Two rows play each game, the first against the second. How much does the first row win by? 20 is about a draw, 40 a big win and 0 a big loss. Wins can go round in a circle: one row can beat a second, the second a third and the third the first. Each row has two weighted sums of its numbers, A and B, taken from their middle values. A row wins by its A times the other's B, less its B times the other's A.
[-0.6 -0.1  0.2  0.2  0.5 -0.5  0.   0.2 -0.2 -0.3]
[ 0.6 -0.7  0.2  0.4 -0.6  2.1 -0.1 -0.3  0.9  0.8] -> 20
[-2.3  0.4 -0.3 -0.6 -1.4 -1.6 -1.6  2.  -1.8  1.7]
[-1.   0.1 -1.3 -0.5  2.6 -0.7 -0.5  0.5 -0.8  1.5] -> 28
[ 0.1 -1.   0.   0.3  1.4  0.9  0.6  0.1  0.1  1.3]
[ 0.4 -0.2 -0.6 -0.3 -0.7  1.3  0.1  0.4  1.1 -0.9] -> 16
[-1.2  0.9 -2.  -1.  -1.6 -1.7 -2.3  1.1 -1.7  1.4]
[ 0.  -0.1 -0.9  0.2 -0.1 -0.3  0.8 -0.2 -0.4  0.7] -> 24
[ 2.8 -0.8  0.2  1.8  0.1 -0.2  0.1 -0.1  0.6 -0.9]
[ 0.5 -0.1  0.7  0.6  0.5 -0.5  0.6 -1.1  1.2 -1.6] -> 21
[ 0.3 -1.  -1.   0.3 -0.8 -0.2  0.1  0.4 -0.7  0.8]
[-0.7  0.4 -0.8 -1.4 -0.6 -1.3 -0.6 -0.5 -1.   1.3] -> 22
[ 1.2 -0.5  1.5  0.1  0.8 -0.8  0.6  0.2  0.3 -0.1]
[ 0.2  0.5 -0.9 -1.1 -0.3 -0.8 -0.1  0.8  1.4  0.3] -> 8
[-0.6 -0.3  0.9  0.   0.4 -0.1  1.   0.   0.5 -0.5]
[-0.6 -0.2  0.1  0.1  0.2 -0.9 -0.5  0.  -0.9  1.3] -> 20
[ 0.6 -0.6  2.1  1.3  0.4  0.1  0.3 -1.5 -0.1 -0.9]
[-0.5 -0.2 -0.4 -0.3  0.4  0.1 -0.1  0.8 -0.4 -1.2] -> 22
[ 0.8  0.1  0.9  0.1  0.   0.5  0.6  0.   1.  -1.5]
[ 0.2 -1.1  2.2  1.7  1.   0.3 -0.1 -3.1  0.3  0.1] -> 22
[ 0.9 -0.6  0.9 -0.3  1.3  0.3  0.2  0.2 -0.1 -0.7]
[-0.5 -0.9  1.   1.1  1.2  0.   0.1 -0.7  1.2  0.6] -> 18
[ 0.3  0.5 -0.8 -1.   0.   0.2 -0.5  0.5 -1.2  1.1]
[-0.2  1.1 -0.6  0.5 -0.7 -1.2  0.3  0.8 -0.6  1.1] -> 13
[ 0.7 -0.9  0.6  0.3  1.   1.6  0.5  0.   1.7 -0.3]
[ 0.9 -0.7  0.6  0.3 -0.5 -0.1  0.5 -0.2  0.4  0.4] -> 23
[-1.7  0.5 -1.7  0.  -1.6 -1.  -0.8  2.9 -1.8  1.3]
[-0.6 -1.   1.6  0.9  0.5  0.3  1.  -0.6  0.2 -0.1] -> 24
[-0.2 -0.7 -1.   0.3 -0.9 -1.2  0.5  0.1 -1.1  1.2]
[ 0.4 -0.8  0.5  0.4  0.9  0.3  0.  -1.4  0.1 -0.7] -> 27
[-0.3 -0.9  0.2 -0.5 -0.4 -0.5  0.7  0.6 -0.2 -0.4]
[ 2.4 -0.3  1.1  0.   0.5  0.6  1.9 -0.2  0.6 -0.8] -> 21
[ 0.  -0.6  0.4  0.5  1.3  1.9  1.1 -1.8  0.  -0.1]
[-2.9  4.1 -2.1 -2.3 -1.7 -2.2 -2.9  1.9 -2.   1.6] -> 29
[ 0.3 -0.5  1.1 -0.3 -0.9  0.2 -0.1  0.2  0.5 -0.5]
[ 0.2 -0.9  0.7  0.7  1.6  1.6  0.7 -1.3  2.3 -1.3] -> 24
[ 0.6  0.4 -1.5 -0.6 -1.  -0.6 -0.8  0.  -1.3  0.8]
[ 0.  -0.6  1.3  0.3 -0.3 -0.5 -0.2 -0.5 -0.4  0.9] -> 20
[ 0.  -0.5  1.7  0.4  0.3  0.9  0.6  0.4  1.  -0.5]
[ 0.9 -0.7  0.6  0.2 -0.1  0.8 -0.1 -2.6  0.   0.5] -> 19
[-0.6 -0.2 -0.3  0.   0.5 -0.2 -0.5 -1.6  0.1 -0.2]
[ 0.4 -0.7  0.   0.5  0.6  0.7  0.9 -0.1  0.6 -1. ] -> 19
[-1.3  1.3 -0.7 -1.1 -1.4 -1.4 -0.6  1.3 -1.   1.4]
[ 0.2  0.8  0.1 -0.2 -0.4 -0.4 -0.2 -0.7 -0.4  0.3] -> 21
[-2.3  4.3 -2.1 -2.4 -1.8 -1.2 -2.   1.3 -2.4  1.2]
[ 0.4 -0.5  0.2  0.  -0.9  0.4  1.6 -0.1 -0.1 -0.5] -> 14
[ 0.3  0.3 -0.1 -0.4  0.3  0.6 -0.2  0.6  0.3 -0.6]
[-0.1 -0.6  1.4 -0.4  0.2  0.3  0.   0.3 -0.4  0.6] -> 20
[-0.4  0.3  0.   0.4 -0.3 -0.2  0.  -0.1  0.2  0.2]
[ 0.2 -0.6  0.1  1.9  1.4  0.2 -0.2 -0.9 -0.2  0.8] -> 20
[-1.6  3.2 -1.1 -1.3 -1.1 -1.4 -1.1  0.9 -2.1  1.7]
[ 0.4 -0.1  0.7  1.9  0.7  0.1  0.4 -2.3  2.1 -0.4] -> 19
[ 0.5 -0.5 -0.7  1.   0.3 -0.2  0.   0.1  0.3 -1.2]
[ 2.5 -0.5  1.2  0.1  0.7  0.  -0.1 -0.8  1.4  0.7] -> 21
[-0.7  1.5  1.2 -0.2 -0.5 -1.7 -0.8  0.8 -1.9  1.4]
[-1.5  1.5 -1.6 -2.4 -0.9 -1.3  0.1  1.5 -1.5  1.5] -> 15
[-0.1  0.4  0.3 -0.5 -0.4 -0.3 -0.3 -0.7  0.1  1. ]
[ 0.7 -0.9  1.5  0.5  0.1  0.4  0.1 -0.5 -0.6  0. ] -> 19
[ 0.3 -0.7 -0.4 -0.2  1.1 -0.1  2.3 -0.8 -0.2 -1.1]
[ 0.6  1.1  0.8 -0.2  1.   0.9  0.1  0.1 -0.7  0.4] -> 23
[-1.8  1.9  1.  -2.  -1.3 -1.5 -1.2  1.6 -0.8  0.7]
[-1.7  1.3 -1.1 -2.  -0.8 -1.   0.8  0.7 -1.4  1.5] -> 21
[ 0.7 -0.2 -0.4  0.2 -0.3  1.2  0.2 -2.4  0.   0. ]
[ 0.5 -0.8  1.2  1.4  2.2  0.7  0.  -1.1  1.  -1. ] -> 28
[ 1.6 -0.5  1.4  0.4 -0.1  0.  -0.3 -2.8  0.2  0.1]
[-0.2  1.3 -1.4 -0.6  0.3 -1.8 -1.4  1.1 -0.9  0.9] -> 25
[ 0.8 -0.9  1.1  0.9  0.8  1.6  0.3 -0.7  0.8 -1.3]
[-0.6 -0.1  1.3 -0.9 -1.3 -0.5  0.   0.4 -0.5  0.6] -> 16
[ 1.7 -0.2  0.1  0.  -0.1 -0.1  1.3  0.1  0.7 -1. ]
[ 1.1 -1.   1.1  1.   1.3  0.3  0.2 -0.6  0.4 -0.6] -> 23
[-0.2 -0.2 -0.1 -0.2  1.9 -0.3 -0.5  0.4  0.  -1.4]
[-0.2 -0.8 -0.5 -0.4 -0.5 -0.9  0.5 -0.1  0.4  0.7] -> 23
[-1.5  2.5 -1.4 -1.5 -1.3 -2.  -1.5  0.9 -1.8  1.8]
[-0.1 -1.  -0.1 -0.1 -0.3  0.4  0.   0.4  0.8 -1.3] -> 18
[-0.7 -0.1  0.4  1.1  0.8 -0.5 -0.9  0.6 -0.9 -0.4]
[ 1.9  0.2 -0.2  3.   1.4  0.3  0.4 -0.2  3.8  0. ] -> 37
[-0.3 -0.3 -0.8 -0.9  0.3 -0.5 -0.4  0.1  0.7  1.2]
[-2.   1.4 -1.5 -0.6 -0.9 -1.7 -2.1  0.8 -1.7  1.6] -> 11
[ 2.7 -0.8 -1.  -0.1  1.2  0.8  0.4  0.3  1.1 -0.8]
[ 0.   1.   0.3 -0.3 -0.9  0.1 -0.2  0.9  0.1  1.1] -> 18
[-0.1 -0.5  0.1 -0.6  0.4 -0.1  0.  -0.2  0.7 -0.2]
[-0.6 -0.7 -0.2  0.   0.3  0.  -0.7 -0.2 -1.3  1. ] -> 19
[ 0.4  1.5 -0.7 -0.2  0.1  0.8 -0.1  0.4 -0.6  0.2]
[-2.4  2.2  1.  -2.2 -1.1 -1.1 -1.1  1.6  0.2  1.7] -> 17
[ 0.1  1.3 -0.6  0.2  0.9 -0.5  0.1  0.6  1.4  0.2]
[-0.2 -0.3  0.1  0.2 -0.1  0.5  0.  -0.1  1.4  0.2] -> 10
[ 1.5 -1.  -0.4  0.8  0.6  1.1  1.  -0.1 -0.1 -1. ]
[-0.3  0.   0.2  0.9 -0.5  0.8 -0.7  0.3  1.1 -1.1] -> 24
[ 0.  -0.6  0.9  0.3  0.1  0.1 -0.4  0.2  0.1 -0.5]
[ 2.1 -1.2  1.6  0.3  1.7  0.5  0.9 -0.7  1.9 -1. ] -> 20
[-0.9  1.7  0.3  0.6 -0.5 -1.2  0.8  0.6 -0.6 -1.8]
[-0.1 -0.2 -0.8 -0.2 -0.3  0.5 -0.3 -0.5 -0.4  0.5] -> 22
[-1.5  0.6 -1.6 -1.1 -1.2 -0.7 -0.5  0.7 -0.8 -0.4]
[ 0.  -0.4  0.3  0.2  1.  -0.7  0.3  0.9  0.2  0.1] -> 23
[ 0.9  0.   1.   1.6  0.2  0.1  1.2 -0.7  0.9 -0.1]
[-0.3 -0.3 -1.5 -1.4 -0.3 -0.4 -0.1 -0.2 -0.3  1.3] -> 20
[ 0.3 -0.8 -0.9  0.7  0.1 -0.3 -0.9 -0.2 -0.3  1. ]
[ 0.  -0.3  1.8  0.   1.1  0.6  0.3  0.3  0.9  0.1] -> 22
[ 0.2 -0.7  1.8  1.5  0.8  1.   1.  -0.4  3.5 -0.5]
[-0.9  1.1  0.5 -0.3  0.1 -1.  -0.6  0.8 -0.9  1.4] -> 27
[-0.6  0.5  0.3  2.  -0.2 -0.9  0.4  0.7 -0.7  0.5]
[ 0.1 -0.7 -0.3 -0.1 -0.3 -1.   0.2 -0.5 -0.9  0.5] -> 26
[ 1.6 -0.9  0.5  0.6  0.7  0.9  0.1 -0.8  0.2 -0.1]
[-0.3  0.2 -0.5 -0.7 -0.5 -0.9 -0.4 -0.1 -0.9  0.8] -> 20
[-0.8  0.5 -0.8 -0.8 -0.4 -0.8  0.6  0.5 -0.2  1. ]
[ 0.6  0.1 -0.1  0.3 -0.3 -0.7 -0.9  0.8 -0.3  1. ] -> 16
[ 0.1 -0.7  1.  -0.2  1.   1.8  0.8 -2.7  1.4 -1.6]
[-0.2  0.   0.3  0.  -0.5 -0.4 -0.6  1.3 -0.1  1. ] -> 26
[ 0.1 -0.5 -1.2 -0.7 -0.3  0.5 -0.5  0.6 -0.3  0.1]
[-0.4  0.3  0.2  1.1 -0.9 -1.  -0.6  0.6 -0.2 -0.2] -> 21
[-0.1 -0.2  0.1 -0.1  0.7  1.2 -0.2  0.   0.3 -1.1]
[-0.6 -0.3  1.2  0.2  0.3 -1.4 -0.5  1.5 -0.4  1.5] -> 25
[ 0.4 -0.4  3.   0.3  2.4  0.8  0.5 -0.3  0.6 -1.4]
[ 0.1 -0.1 -0.6 -0.7 -1.  -1.3  0.   0.5 -1.1  1. ] -> 15
[ 0.3 -0.9  0.6  0.4 -0.1  1.   2.4 -1.1  0.6 -0.5]
[ 0.4 -1.   0.8  0.3 -0.2  0.2  1.6 -0.1 -0.6 -1.1] -> 26
[ 1.8 -0.7  0.2  0.2  1.   0.1  0.2 -0.2  1.9 -0.9]
[ 0.7 -0.9  1.4  0.9  1.   0.9 -0.1 -0.3  0.   0.1] -> 20
[-0.4 -1.   0.2  0.   0.8  0.1  0.7 -0.3  0.9  1. ]
[ 0.4 -1.   0.2  0.9  1.4  0.4  0.7 -0.4  0.9 -1.5] -> 19
[ 2.6 -0.5  0.1  2.7  0.5  0.3  0.2 -0.7  1.1 -1.1]
[-1.1  0.7 -0.9 -0.1  0.4 -1.1 -0.4 -1.  -0.8 -0.5] -> 18
[ 0.3 -0.8  1.3  0.7  1.8  1.3  0.6 -0.3  1.1 -0.4]
[-1.  -0.4 -0.8 -0.6 -0.2 -0.5 -0.5  0.9  0.3  0.8] -> 19
[-2.3  2.6 -2.3 -0.7 -1.6 -1.8 -2.3  2.5 -2.5  1.6]
[-2.4  1.8 -2.6  0.1 -2.1 -2.  -1.8  2.6 -1.1  1.5] -> 24
[ 0.  -0.5  0.6 -1.   0.6  0.3 -0.7  0.1 -0.2  0.6]
[-0.9 -0.7 -0.6  0.7 -0.5 -0.3 -0.3 -0.6 -1.   0.1] -> 20
[-1.2  2.7 -1.5 -0.7 -1.1 -1.1 -0.5  1.6 -1.8  1.3]
[-1.6  0.2 -1.4 -2.1 -1.  -1.5 -2.   0.4  0.   1.6] -> 9
[-0.2  1.1 -0.5 -0.7 -1.2 -0.3 -0.3  0.2  0.1  0.2]
[-0.5  0.3 -1.  -0.5 -1.1 -0.8 -0.2  0.2 -0.4  1.1] -> 21
[ 0.9  0.2 -0.1 -0.1  0.7  0.4  1.1  0.2 -0.2 -0.1]
[-1.7  3.5 -2.1 -0.4 -2.5 -1.7 -2.1  2.8 -1.7  1.5] -> 5
[ 0.2 -0.5 -0.2  0.3  1.2 -0.4  0.  -0.1  0.9  0.5]
[ 1.2 -0.8  0.   1.   1.7  1.8  0.5 -0.9  1.9 -1.7] -> 14
[-0.9 -0.1 -0.4 -0.4  1.5 -0.7 -0.2  0.9  0.4  0.3]
[-0.2  0.6 -0.7  1.1  0.2 -0.6  0.4 -0.2 -0.7 -1.1] -> 22
[-0.2 -0.7  0.9  0.   0.2 -0.5  0.5 -0.3 -0.5 -0.6]
[ 0.  -0.9 -0.8  0.8  1.2  0.3 -0.2 -0.2  1.9  0.6] -> 19
[-2.3  2.1 -1.4 -2.9 -1.  -1.7 -2.2  2.2 -2.2  1.5]
[ 0.4  0.1  1.1 -0.5  1.   2.6 -0.1 -1.5  0.  -0.1] -> 13
[ 0.2  0.1 -0.2 -0.8 -0.6 -0.5 -0.7  0.3 -1.2 -0.5]
[-0.1  0.4 -0.4  0.3 -0.4 -0.5 -0.1  0.  -0.4 -0.1] -> 20
[ 1.1 -0.3 -0.7 -0.4  1.1  0.2  0.1 -0.1  0.2  0.9]
[ 0.6 -0.8  1.9  1.4  0.6  0.1  0.2 -1.   0.3 -1.3] -> 24
[ 0.6 -0.8  1.3  0.1  0.5  1.5  1.3 -0.3  0.5 -0.6]
[-0.2  0.9  0.  -0.2  0.7 -0.1 -0.5  0.7  1.7 -1.5] -> 19
[ 0.  -0.8 -1.2 -1.3 -1.2 -1.4 -2.1  0.7 -1.6  1.2]
[-0.4 -0.9 -0.3  2.7  1.2  0.9  0.2 -2.1 -0.3  0. ] -> 20
[ 0.1 -0.4  1.3 -0.8  0.7 -0.3  0.9  0.5 -0.3 -0.8]
[ 0.2 -0.1  0.7 -0.5 -0.3  0.7  0.2 -0.9 -0.2 -1.2] -> 34
[-0.2 -0.2  0.5  0.3  1.1  0.7  0.2 -0.3  0.6  0.4]
[ 1.   0.2  0.8  0.4 -0.2  1.5  2.6  0.1  0.3  0. ] -> 29
[-0.9 -0.6  0.1  0.1 -0.6 -1.1  1.3 -0.3 -0.2  1.1]
[-0.5 -1.1 -0.5  0.3 -0.3  0.8  0.1 -2.4  0.  -1. ] -> 32
[ 0.1  0.1 -0.2  0.2  0.2  0.5 -0.6  0.2 -0.6  0.7]
[-0.5 -0.3 -0.2  0.6  0.8  1.   0.  -0.1 -0.2 -1.6] -> 20
[-0.7  0.6 -1.1  0.1 -0.9  0.2  0.2 -0.6 -0.7  0.5]
[-0.8  0.6 -0.8 -0.7 -1.4 -0.6  0.5  0.1 -0.1  1.1] -> 18
[ 0.2 -0.7  0.6  0.8  0.8 -0.2  0.3 -0.5  0.7 -1. ]
[ 0.9 -0.3  2.3  0.1  0.6  1.2 -0.2 -0.1  1.2 -0.4] -> 19
[ 0.6 -0.4 -0.4  0.1  0.2  0.2 -0.2  0.   1.2 -0.9]
[-0.1  0.7 -0.9 -1.8 -0.5 -0.4 -1.1  0.3  0.2 -0.2] -> 17
[ 1.  -0.5  1.7 -0.5  0.1  0.4 -0.2  0.4 -0.6 -1.7]
[-1.2  1.8 -1.7 -0.6 -1.7 -0.9 -1.3  1.8 -1.1  0.4] -> 28
[-0.9  1.7 -1.5 -0.7 -1.2 -1.6 -1.6  1.5 -0.5  1.4]
[-0.4  0.2  0.2 -0.2  0.1 -0.4  0.  -0.5  0.2 -0.2] -> 17
[ 3.2 -0.9  1.2  2.9  0.2  0.8  0.  -0.4  1.2 -1.3]
[ 0.2 -0.8 -1.   0.2  0.2  0.2 -0.5  0.7 -0.6 -1.1] -> 20
[ 0.7 -0.8  2.9  0.5  0.8  0.7  0.8 -0.7  1.3 -1.3]
[-0.4  1.  -1.2 -1.6 -2.  -0.9 -1.1  0.6 -0.7  0.9] -> 22
[ 0.2 -0.1 -0.9 -0.8  0.1  0.4  1.2 -0.2 -0.2 -1.2]
[ 0.8 -0.6  0.5  2.4  0.9  1.  -0.1 -0.4  0.6 -0.4] -> 21
